Each row is where one point has got to under a steady rotation. How many ticks took it there?
The counts run from 0 to 101.
[111  99 160  83 123 180 119 130 177 142 118  90  82 105 125 117 134 149
 128 128 126 155 112 151 152 117  72 137 158 128  79 129] => 54
[155  68 148  76 106 111 158 144 120 134 112 158 109  80 165 134  83 181
 148 124  98 143 127 141 148 128 127 144 111 116 150 130] => 22
[155  98 153 132 116 145 139 124 150 134  90 116  95 115 127 154 189 139
  92  76  94 176  90 148 122 140 135 119 156 105 138 101] => 5
[120 103 166 133 160 174 105 117 113 196  96  97 102 100 118 125 139 143
 142  93 154 143 121 124 112 117 100 145  95 146  86 148] => 65
[141 122 183 155 106 137 155 126 108 142  81 149 119 152 113 133 159 178
  89 126 138 162  84 141 103 121 132 150 116 144  75 114] => 62
[163  97 176  67 155 142 100 105 154 125 134 133 111 114 143  93  78 136
 106  90 133 150 139 137 163 128 106 144  95 165 128 112] => 69
[165 105 181  97 121 145 125  88 160 114 129 118 106 134 137  97 102 123
  86  80  95 170 119 143 145  91 125 148 118 146 125 120] => 70
[160 141 159  88 105 193 138 141 145 121 124 164 118 165 174 116 118 139
 133 135 111 162 133 137 129 132 120 155 115 166  71  96] => 58
[159  91 160  89 120 114 127 125 144 113 103 152  97  98 166 142  65 162
 130 128  99 167 131 155 157 123 103 151 158 135  93 114] => 23
[149 122 166 104 156 151 143 105 167 182 116  97 107 108 139 148 137 115
 135 127 143 167 151 152 179 188 118 146 120 119 102 117] => 84
[139 113 142 108 115 154 127 120 166 177  69 149 143 128 116 130  75 143
 142 100 120 115 152 168 145 172 145 160  87 126 124  90] => 49
[152  71 142 121 155 149 116 135 130 182 123 139 111 140 193 152 147 133
 146 141 143 152 125 169 124 144 142 171 101 109 163 129] => 37
[156 125 177 151  98 117 115 136 117 148  74 107 118 149 115 145 159 153
 122 139 148 157  72 164  91 130 106 142  92 120  95 132] => 63
[139 116 114 101 118 145 152 188  92 153  76 133 150  99 125 106 127 166
 133 123 104 143 120 122 136 105 134 158  96 167  69 129] => 77
[158 133 159  98 125 152 142 137  87 136 113 138  72  96 138 114 133 147
 133  82 121 177 122 176  80 144 153 126 128 106 139 179] => 91
[120  88 161 119 125 119 173 127 134 130 119 138 110 139 135  92 111 132
 111 140  98 215 125 179 151 153 120 132  93 113 139 165] => 72
[151 122 149 143 147 138  91 142 141 191  84 107 116 136 142 115 126 116
 161  58 130 180 136 128 114 170 169 147  89 127 135 107] => 95
[133 119 113 134  96 154 142 170 125 151  93  72 142 118 135  92 131 112
 121 114  87 161 140 172 122 139 121 147  70 109 108 146] => 75
[112 127 132 109 128 133 147 135 118 179  99 122  88 126 165 147 114 130
 142 159 105 217 161 153 140 134 166 154 133 115 109 146] => 26
[129 103 160 149 143 145 143  90 112 157  67 103 118 139  84 116 108 142
 106  99 138 210 160 151 102 137 129 119 126 151 130 132] => 15
[132 136 144  87 118 174 174 127 114 160  88  88  97 114 114 119 137 177
 126  95 129 125 187 111 108 161 159 128  95 144 102  91] => 30
[190 115 182  96  95 155 164 122  93 114 102 112 127 124 125 142 158 198
 136 131 131 109 103 119 103 121 140 136 124 127 124 105] => 32
[173 100 179  88 145 155 112 135 104 169 127 104 129 136 146 111 164 148
 145 120 114 122  94 125 136  91 119 158  65 151 151 127] => 67
[128 106 159 151 103 186 146 126 130 166 118 145 140 133 115  75 111 154
 180 132 118 174 154 135 106 126 158 168 134 160 108 153] => 46
[ 97 106 158  85 114 116 163 160 127 111 107 114  87 138 130  65 118 193
 121 120 166 175 125 138 118 123 131 143 123 135 104 126] => 42
[173 102 176 124 125 177 127  69 124 145 116 141  91  82 137 141 113 160
 134 117 156 139 127 141 101 164 130 149 138 121 111 153] => 34
[188 121 177 101 109 147 148  97 112 125 118 122  98  99 130 146 128 186
 149 127 152 125 109 142  85 169 121 135 122 104 137 129] => 33
[114  77 141 124 123 168 134 109 160 166  72 144 121 123  87 139  91 147
 103  84 111 115 142 160 153 117 143 167 112 141 120  75] => 50
[159 106 153 113  90 124 114 114 145 118 107 110  95 111 163 156  93 126
 120 125  74 183 133 167 135  94 135 150 172 106 103 127] => 24
[132 129 155  60 139 190 162 147 129 155 142 157  96 128 176 100 126 142
 172 156 109 166 152 126 135 141 125 142 105 156 106 132] => 57
[146 103 136 162  97 148 135 150 153 119  89  81 155 119 143  92 138 113
 111 120 102 186 122 173 131 135 103 144 111 130  72 145] => 74
[118 129 168 127 108 146 168 116 110 166  99 175  87 147 109 134 128 160
  94  98 123 166 127 148  98 152 158 140  91 132  92 130] => 61
[161 151 137 105 102 147 138 154 131 146  84  52 140 158 163 145 148 139
 134 156 129 164 147 138 134 140 143 151 126 138  77  82] => 28
[141 140 164  78 133 132 129 104 123 164  94 120  95  68  90 137  76 147
 142 105  98 143 125 136 131 134 166 137 114 134 111 127] => 80
[151 107 129  84 133 154 205 171 109 154 122 123 117 129 170 130 177 161
 101 102 128 116 137 158 148 163 123 132  85 115 135 130] => 87
[194 134 150 131 121 131  86 146 136 160  85 109 147 138 158 124 139 108
 169  96 136 184  99 155 106 156 165 140 114 117 123 119] => 94
[165  67 137  96  98 126 154 149 109 138 110 122 126  97 155 130 118 165
 141 102  68 119 125 127 132  99 134 132 109 121 162 112] => 21
[160 134 162 127 119 150 116 171 116 154 126  79 108 124 199 118 144 113
 154  64 108 135 124 136 108 119 100 145 120 124  94 126] => 9
[172 133 147  87 127 161 153 158 110  82 104 124 101 102 152 125 131 154
  87  70 136 138 114 172 125 130  96 133 151 146  80 127] => 89
[100  92 158  71 126 139 145 131 167 162 105 114  81 107 113 129 132 177
 142 146 138 147 107 167 162 140  81 133 136  98 118 128] => 53
[139 157 158 113  94 153 157 116 129 145 106 152  80 150 135 126 112 133
 104  94  85 143 132 167  86 165 164 117  84 116 118 118] => 60
